Rotation paths and how fast each direction turns (deg/step)
Each turn is a multiple of 5 degrees from 10 to 175, or 0.
Each row of a path follows its step; steps can be skipped.

step 3: -3.08, 2.79, 0.64, 0.96, -3.59, -0.19, 0.40, -0.76, -0.26, -2.40, -3.73, -0.25, -1.40, 1.83, 0.72, -1.75, 2.52, 2.28, 3.15, -4.00, 1.99, 3.03, -2.15, -0.32, 0.04, -0.84, 0.45, 0.36, 0.30, -1.03, -0.17, 2.53, -0.52, -0.60, -2.97, 0.55, -1.78, -0.64, 0.51, -2.03, -1.49, -0.01, -0.67, 0.22, -0.77
step 13: -2.83, 2.92, 1.45, -0.31, -0.12, -2.89, -0.26, -1.34, 0.32, -0.23, -2.66, -1.07, 0.06, 2.36, -0.87, 1.09, -1.57, -0.38, -0.38, 0.20, -1.90, -0.79, 3.36, 0.03, 1.11, -0.52, -1.64, 1.57, -0.08, 0.52, 1.05, 1.96, 1.33, 0.86, -4.55, 4.05, 2.90, -1.40, -2.40, -0.76, -0.89, -1.42, -3.39, 0.89, -0.36
step 14: -2.40, 1.28, 0.23, 2.81, -2.11, 0.60, -1.95, 0.31, -1.05, -1.48, -2.50, -0.94, -0.55, 2.22, -0.31, -1.00, 2.22, -2.87, 0.40, -1.63, -3.24, 2.91, 2.42, 0.38, 1.31, -1.18, 2.59, 2.06, 0.41, -1.43, -2.07, 1.79, -1.84, -0.37, -1.18, 0.56, -3.66, -1.75, 2.29, -0.75, 3.35, -0.31, -0.18, -0.92, -1.33
step 18: -3.42, -0.37, -1.33, 2.72, -2.35, 1.17, -3.99, -0.44, -0.92, -2.79, -3.01, 2.24, 0.93, 1.26, -0.58, 0.65, 1.60, 0.29, -1.78, 1.86, -2.35, 2.34, 0.67, 0.31, 0.54, -1.22, 0.83, 2.57, 0.03, -1.04, -1.46, 2.11, -1.69, -0.63, -0.59, 0.34, 1.92, -1.66, -1.11, -0.33, 0.01, -1.25, -1.15, -2.03, -4.53
step 22: -3.26, 1.24, 1.38, 2.07, -0.15, -0.66, -1.24, -1.42, 0.01, -0.37, -6.58, 0.23, 1.28, -0.44, -0.44, -1.30, 1.39, 0.72, 0.26, -0.20, -0.55, 3.51, -0.49, -0.52, -0.48, 1.82, -1.12, 1.35, -0.69, -1.84, -0.01, 3.44, -0.19, 0.50, -3.63, 1.65, -0.18, -1.81, -1.66, -1.79, 1.19, -2.96, -0.74, 0.24, -1.52
step 23: -1.05, 0.17, -0.96, -2.06, 0.90, 1.17, -4.71, 1.78, 0.04, -0.28, 1.28, -1.62, 0.38, 3.56, 1.98, -2.16, 1.06, -2.40, -0.82, 0.08, -1.45, 1.76, 3.79, 0.89, 2.82, -0.81, 0.66, 0.15, 1.64, -1.34, -2.67, 2.02, -0.81, 2.92, -0.69, 0.97, -1.72, -1.44, -0.62, -4.11, 0.16, -0.50, -0.93, -0.78, 0.27
step 26: -1.81, 3.12, -1.83, 2.28, -1.95, 0.09, 0.15, -0.10, 0.33, -0.01, -2.79, 3.27, -1.00, 1.88, 1.21, 1.54, 0.54, 0.08, 0.12, -0.59, 0.11, 1.06, 1.08, 1.57, 0.73, 1.55, 3.08, 2.89, 0.15, -2.52, 0.58, 3.74, 1.36, 0.69, -2.15, 4.84, 1.49, -1.69, -1.68, 0.00, 0.69, -2.10, -2.17, 0.66, 0.46
step 27: -0.17, 1.16, -2.80, -0.37, 0.45, -0.75, -4.24, 2.85, -0.34, -2.23, -1.37, -1.60, -0.04, 1.21, -0.16, -0.53, 3.65, -2.05, 1.82, 0.95, -1.43, 0.09, -0.16, 1.05, 1.48, -2.02, -2.31, 3.47, -0.29, 0.15, -2.64, 2.54, -2.21, 1.95, 0.44, 1.13, -1.23, -1.03, 1.12, -1.26, 2.03, -1.84, 0.38, -2.05, -2.93
0.36, -0.32, 0.29, -0.13, 0.64, 0.35, -0.40, 0.13, -0.36, -1.31, -0.01, 0.27, -0.14, 0.57, 0.40, -0.65, 0.28, -0.18, 0.37, 0.61, -0.49, 0.22, 0.45, -0.75, 0.48, -0.19, -0.93, -0.24, -0.08, -0.17, 0.71, 0.57, -0.95, -0.80, 0.28, -0.16, 0.40, 0.90, -0.01, 0.09, 0.82, 1.52, -0.49, -0.12, -0.80 | 160
0.16, 1.23, -0.20, 0.15, -0.34, -0.19, -0.19, 0.67, 1.20, 0.52, -0.65, 0.51, -0.84, 0.20, 0.83, -0.13, 0.07, -0.27, 0.46, -0.95, -0.27, -0.41, -0.13, -0.76, -0.37, -0.03, -0.60, 1.52, -0.13, 0.41, 0.44, -0.48, 0.18, -0.21, 0.39, -0.05, -0.36, -0.29, 0.66, 0.57, 0.77, 0.39, 0.16, 0.76, 0.18 | 60
1.15, 0.02, -0.45, -0.55, 0.41, 0.59, 1.14, -0.10, -0.13, -0.26, -0.35, 0.59, -0.16, -0.26, -0.20, 0.47, 0.10, 0.92, 0.94, -0.87, 0.34, 0.72, 0.95, -0.82, -0.15, 0.02, 1.56, 0.01, 0.15, -0.41, -0.26, 0.74, -0.22, 0.01, -0.22, 0.19, -0.60, 0.55, 0.17, 0.16, 0.43, -0.05, -0.14, 0.13, 0.71 | 155
-0.19, -0.25, -0.03, 0.37, 0.56, 0.07, 0.19, -0.56, -0.39, 0.76, 0.26, -1.15, -0.83, -0.47, 0.77, -0.24, -0.45, -0.55, -0.53, -1.11, -1.08, 1.37, 0.30, 0.11, 0.56, 0.54, -0.13, -0.26, 0.29, 0.51, 0.67, -0.51, -0.48, -0.18, -0.18, 0.01, -0.37, 0.11, -0.46, -0.52, 0.59, -0.46, -0.92, 0.19, 0.50 | 40
0.39, 0.11, -0.09, -0.62, 0.10, -0.30, -0.45, 0.21, 0.89, 0.61, 0.52, -0.91, -0.32, 0.47, -0.39, 0.42, 0.92, -0.21, -1.07, 0.21, 0.07, 0.48, 0.17, -0.47, 0.24, -0.68, -0.18, -0.54, -0.55, -0.08, -0.59, 1.03, -0.48, -0.48, 0.65, -0.90, -0.87, -0.31, 0.68, 1.12, -0.07, -0.62, -0.41, -0.57, 0.07 | 170
0.25, -0.50, 0.41, 0.05, -0.18, 0.56, 0.49, 0.04, 0.55, -0.06, -1.55, -1.44, 0.75, 0.86, -0.22, -0.62, 0.43, -0.15, -0.84, -0.34, 0.11, -0.36, 0.07, 0.51, 0.02, -0.49, -0.09, -0.10, 0.71, -0.41, -0.29, 0.12, 0.05, 0.30, -0.36, 0.10, 0.21, 0.07, 0.14, 0.02, -0.03, 1.06, -0.13, 1.11, 1.18 | 35
